Rotation paths and how fast each direction turns (deg/step):
Each turn is a multiple of 5 degrees from 10 to 175, or 0.
Each row of a path follows its step; steps can be skipped.

step 0: | -2.98 | +1.18 | -1.78 | -0.68 | +0.59 | -1.13 | -0.42 | -1.05 | -1.59 | +0.68 | -0.78 | -0.62 | +0.35 | +2.87 | +1.72 | +2.79 | +1.95 | -1.35 | +0.97 | -0.68 | -2.28 | +4.59 | +0.74 | +0.83 | +2.52 | +1.46 | -0.32 | -0.95 | -1.54 | -2.35 | -2.49 | +0.40 | +0.06 | -2.10 | +1.62 | -0.32 | -1.34 | +1.57 | +0.35 | -0.43 | +2.50 | +0.39 | -0.16 | +1.78 | +0.19 | +0.63 | +1.53 | -0.52 | +0.98 | +1.01 | -1.95 | +3.29 | +3.57 | +1.84 | +0.17 |
step 4: | -0.54 | -1.01 | +0.87 | +0.82 | +3.92 | -2.20 | -2.03 | -2.90 | +0.36 | +2.65 | +1.43 | +1.67 | +2.80 | +0.30 | -0.14 | +0.71 | +1.01 | +2.23 | -2.17 | -0.86 | -2.90 | +1.58 | +2.09 | -0.37 | +1.56 | -1.31 | +0.90 | +0.17 | +0.87 | -0.32 | +0.69 | +0.93 | +1.98 | -1.73 | -0.27 | -0.13 | -0.07 | -0.57 | +1.23 | +2.13 | -0.71 | +1.94 | +0.11 | -0.36 | +0.87 | +1.72 | +0.94 | +1.13 | -0.93 | +1.62 | +2.17 | +2.71 | +4.02 | -1.18 | +2.63 |
step 5: | +0.85 | -1.58 | -0.75 | +0.84 | +2.71 | -0.99 | +0.69 | -2.10 | -0.80 | +2.97 | -2.65 | +3.32 | +0.55 | +1.39 | +1.15 | -1.50 | +0.90 | +0.95 | +2.63 | -0.54 | -2.43 | +2.90 | -1.05 | +0.22 | +2.60 | -0.89 | -2.29 | -0.08 | +2.07 | -2.06 | -1.22 | +2.34 | +0.71 | -1.54 | +0.20 | +1.60 | -3.37 | -1.13 | -0.68 | +1.57 | +0.10 | -1.13 | -1.74 | +0.60 | +1.93 | +0.77 | +0.67 | -0.55 | +1.08 | -0.44 | -0.59 | +3.33 | +2.38 | -1.98 | +0.87 |
step 7: | -0.44 | +1.16 | +0.93 | +0.35 | +3.53 | -0.07 | -0.11 | -0.04 | +1.20 | +1.64 | +1.49 | +2.71 | -0.21 | +0.50 | -1.20 | +0.91 | +1.93 | +1.88 | +0.34 | +0.90 | -0.68 | +0.64 | +2.33 | +1.59 | +1.92 | +1.91 | +1.12 | -1.61 | +1.71 | +0.32 | +1.66 | +0.33 | +0.09 | -0.98 | -0.40 | -0.20 | -1.87 | -0.85 | +1.12 | +3.84 | +0.74 | +0.95 | +4.01 | +0.40 | +2.10 | -1.26 | -0.49 | +1.43 | -2.57 | +2.04 | -2.26 | +4.92 | +0.08 | +0.65 | -0.66 |
step 9: | -1.66 | -1.18 | +2.59 | +1.92 | +1.30 | -1.33 | +3.79 | -2.38 | +0.09 | +2.17 | -1.71 | +0.15 | +0.82 | +2.93 | +0.69 | +1.03 | -0.95 | +1.00 | +2.13 | -2.40 | +1.48 | +0.37 | -0.02 | -1.18 | +1.16 | +0.46 | +2.11 | -0.29 | +0.16 | +1.84 | +1.30 | +0.88 | +0.83 | -0.51 | +1.18 | +0.31 | +0.94 | +0.14 | -0.21 | +2.38 | +1.43 | -0.95 | +1.74 | -0.97 | +0.76 | +1.31 | +3.21 | +2.45 | -1.27 | +2.07 | +0.02 | +0.89 | +3.96 | -0.02 | +3.49 |
step 11: | -1.10 | -0.02 | +2.89 | +0.12 | +0.35 | +0.21 | -0.78 | +0.40 | -0.50 | +1.02 | +0.12 | +4.47 | -0.40 | +1.93 | +0.57 | +0.22 | -0.16 | -1.49 | +1.09 | +1.32 | -0.05 | +3.64 | +1.22 | -0.36 | +0.04 | +0.94 | -2.44 | +0.59 | -0.92 | -1.77 | +1.07 | +2.49 | -1.13 | -3.67 | +1.73 | +0.21 | -0.92 | +0.35 | -0.75 | +0.98 | +3.00 | -3.40 | -0.43 | +1.33 | +3.97 | +2.32 | +1.43 | +0.69 | +0.11 | -0.93 | -1.74 | +2.41 | +2.05 | -1.44 | -0.01 |
step 16: | +0.74 | +0.95 | +1.67 | +0.40 | +2.24 | -0.74 | -1.70 | -3.01 | -2.17 | +1.18 | +2.06 | +2.05 | -2.50 | +3.55 | -2.00 | -2.86 | +3.86 | -1.13 | -2.03 | +0.30 | -0.92 | +1.96 | -0.85 | -1.70 | +2.42 | -0.69 | +0.65 | -0.88 | +0.26 | -1.39 | +0.05 | +3.29 | -1.02 | -0.61 | +0.91 | +1.78 | -0.56 | -1.16 | +0.08 | +1.62 | +2.34 | -0.88 | -0.81 | +1.08 | -0.39 | +1.88 | +1.86 | -0.71 | +1.36 | +2.36 | -0.88 | +0.50 | +2.06 | -1.14 | +0.20 |
step 17: | -2.56 | +0.65 | +2.26 | +0.59 | +0.53 | -1.44 | -1.32 | -0.61 | -1.72 | +0.89 | -0.52 | +1.78 | +0.16 | +1.91 | +2.83 | -1.93 | +0.23 | -0.87 | -2.07 | +2.21 | +0.62 | +2.62 | +1.71 | -1.34 | +3.03 | -0.97 | -0.47 | -0.72 | +0.17 | -2.08 | +1.03 | -0.33 | -1.51 | -3.13 | +0.26 | -1.74 | +0.37 | +0.28 | -1.70 | +3.03 | -1.38 | -2.52 | +0.19 | -0.46 | -0.06 | +0.20 | +1.14 | +1.01 | +2.43 | +2.88 | -1.74 | +2.19 | +1.92 | -3.20 | -1.32 |
Directions:
| +0.13 | +0.23 | -0.22 | -0.38 | +0.03 | +0.41 | -0.66 | +0.07 | +0.96 | -0.11 | -0.67 | -0.43 | -0.70 | -0.20 | +0.12 | -0.28 | -0.06 | -0.46 | +0.69 | +0.22 | +1.54 | -0.19 | +0.24 | +0.33 | -0.17 | -0.45 | +0.46 | +0.27 | +0.07 | -0.35 | +0.32 | -0.08 | +0.98 | +0.77 | -0.72 | -0.91 | +0.29 | +0.20 | +0.57 | +0.15 | +0.28 | +0.27 | +1.39 | -0.26 | +0.12 | -0.38 | -0.18 | -0.18 | -0.16 | +0.18 | +0.13 | +0.59 | +0.13 | -0.37 | -0.10 | => 65
| +0.81 | -0.33 | +0.19 | -0.06 | -0.26 | -0.07 | -0.05 | +0.94 | +0.94 | +0.80 | -0.82 | -0.20 | -0.25 | +0.26 | +0.30 | -0.58 | -0.45 | +0.43 | +0.10 | -1.15 | -0.15 | +0.11 | -0.01 | +0.48 | -0.03 | +0.27 | -0.10 | -0.90 | -0.33 | +0.92 | +0.22 | +0.07 | -0.20 | -0.48 | +0.31 | +0.40 | -0.50 | -0.41 | +1.06 | +0.15 | +0.77 | -0.45 | +0.03 | -0.45 | +0.04 | +0.36 | -0.10 | +0.50 | +0.51 | +0.32 | -0.79 | +0.01 | -0.11 | -0.16 | -0.72 | => 170
| -0.33 | -0.06 | +0.14 | -0.42 | -0.34 | +0.97 | -0.12 | -0.41 | +0.06 | -0.31 | -0.70 | -0.80 | -0.61 | -1.10 | +0.28 | -0.63 | +0.24 | -0.17 | -0.75 | +0.24 | -0.12 | -0.11 | +0.26 | -0.69 | +0.34 | +0.55 | +0.14 | -0.09 | +0.01 | -0.05 | -0.59 | -0.92 | -0.75 | +0.78 | +0.37 | -0.12 | +0.23 | -0.36 | +0.14 | -0.55 | -0.19 | +0.27 | -0.56 | +0.22 | -0.28 | +1.00 | +0.46 | +0.03 | -0.56 | +0.18 | +0.01 | -0.06 | +0.23 | -0.55 | -1.22 | => 10
| -0.46 | -1.00 | +0.82 | -0.31 | -0.27 | +0.74 | +0.31 | +0.13 | -0.02 | +0.33 | +0.10 | -0.54 | +0.48 | -0.52 | +0.54 | +0.26 | +0.19 | +0.70 | -0.80 | +0.06 | -0.01 | -0.77 | +0.33 | +0.36 | -0.86 | -0.32 | +0.60 | -0.04 | +0.44 | +0.64 | +0.91 | -0.45 | -0.02 | -0.75 | -0.75 | +0.09 | -0.11 | +0.29 | -0.57 | +0.40 | +0.16 | +0.95 | +0.12 | +0.28 | -0.19 | -0.57 | +0.48 | +0.35 | +0.39 | +0.70 | +0.29 | +0.23 | +0.56 | +0.33 | +0.11 | => 130
| -0.34 | -0.10 | +0.42 | -0.10 | +0.70 | -0.06 | +0.00 | -0.63 | -0.22 | -0.26 | +0.61 | -0.32 | -0.14 | +0.81 | -0.31 | +0.30 | +0.15 | -0.15 | -0.21 | -0.12 | +0.79 | -0.28 | -1.49 | -0.28 | +0.33 | +0.45 | +0.71 | -0.19 | -0.20 | +1.24 | +0.21 | +0.36 | -0.51 | -0.11 | -0.50 | +0.06 | +0.00 | +0.44 | +0.72 | -0.27 | -0.37 | -0.55 | +0.30 | -0.91 | -0.35 | -0.39 | +0.85 | -0.24 | -0.78 | +0.13 | +0.11 | -0.49 | +0.16 | +0.12 | -0.68 | => 55
| +0.14 | -0.93 | -0.18 | +0.63 | +0.56 | -0.46 | -0.73 | -0.52 | -0.29 | +0.69 | -0.71 | +0.29 | +0.45 | -0.40 | -0.11 | +1.08 | +0.12 | -0.52 | +0.46 | -0.25 | -0.10 | -0.11 | +0.11 | +0.36 | +0.11 | +0.00 | +0.87 | +0.68 | -0.71 | +0.33 | +0.51 | -0.34 | +0.54 | +0.84 | +0.08 | +0.00 | -0.02 | -0.11 | -0.55 | -0.42 | +0.69 | -0.37 | -0.84 | -0.31 | -0.84 | +0.39 | +0.12 | +0.61 | +0.08 | +0.16 | +0.51 | +0.40 | -0.70 | +0.02 | -0.32 | => 70
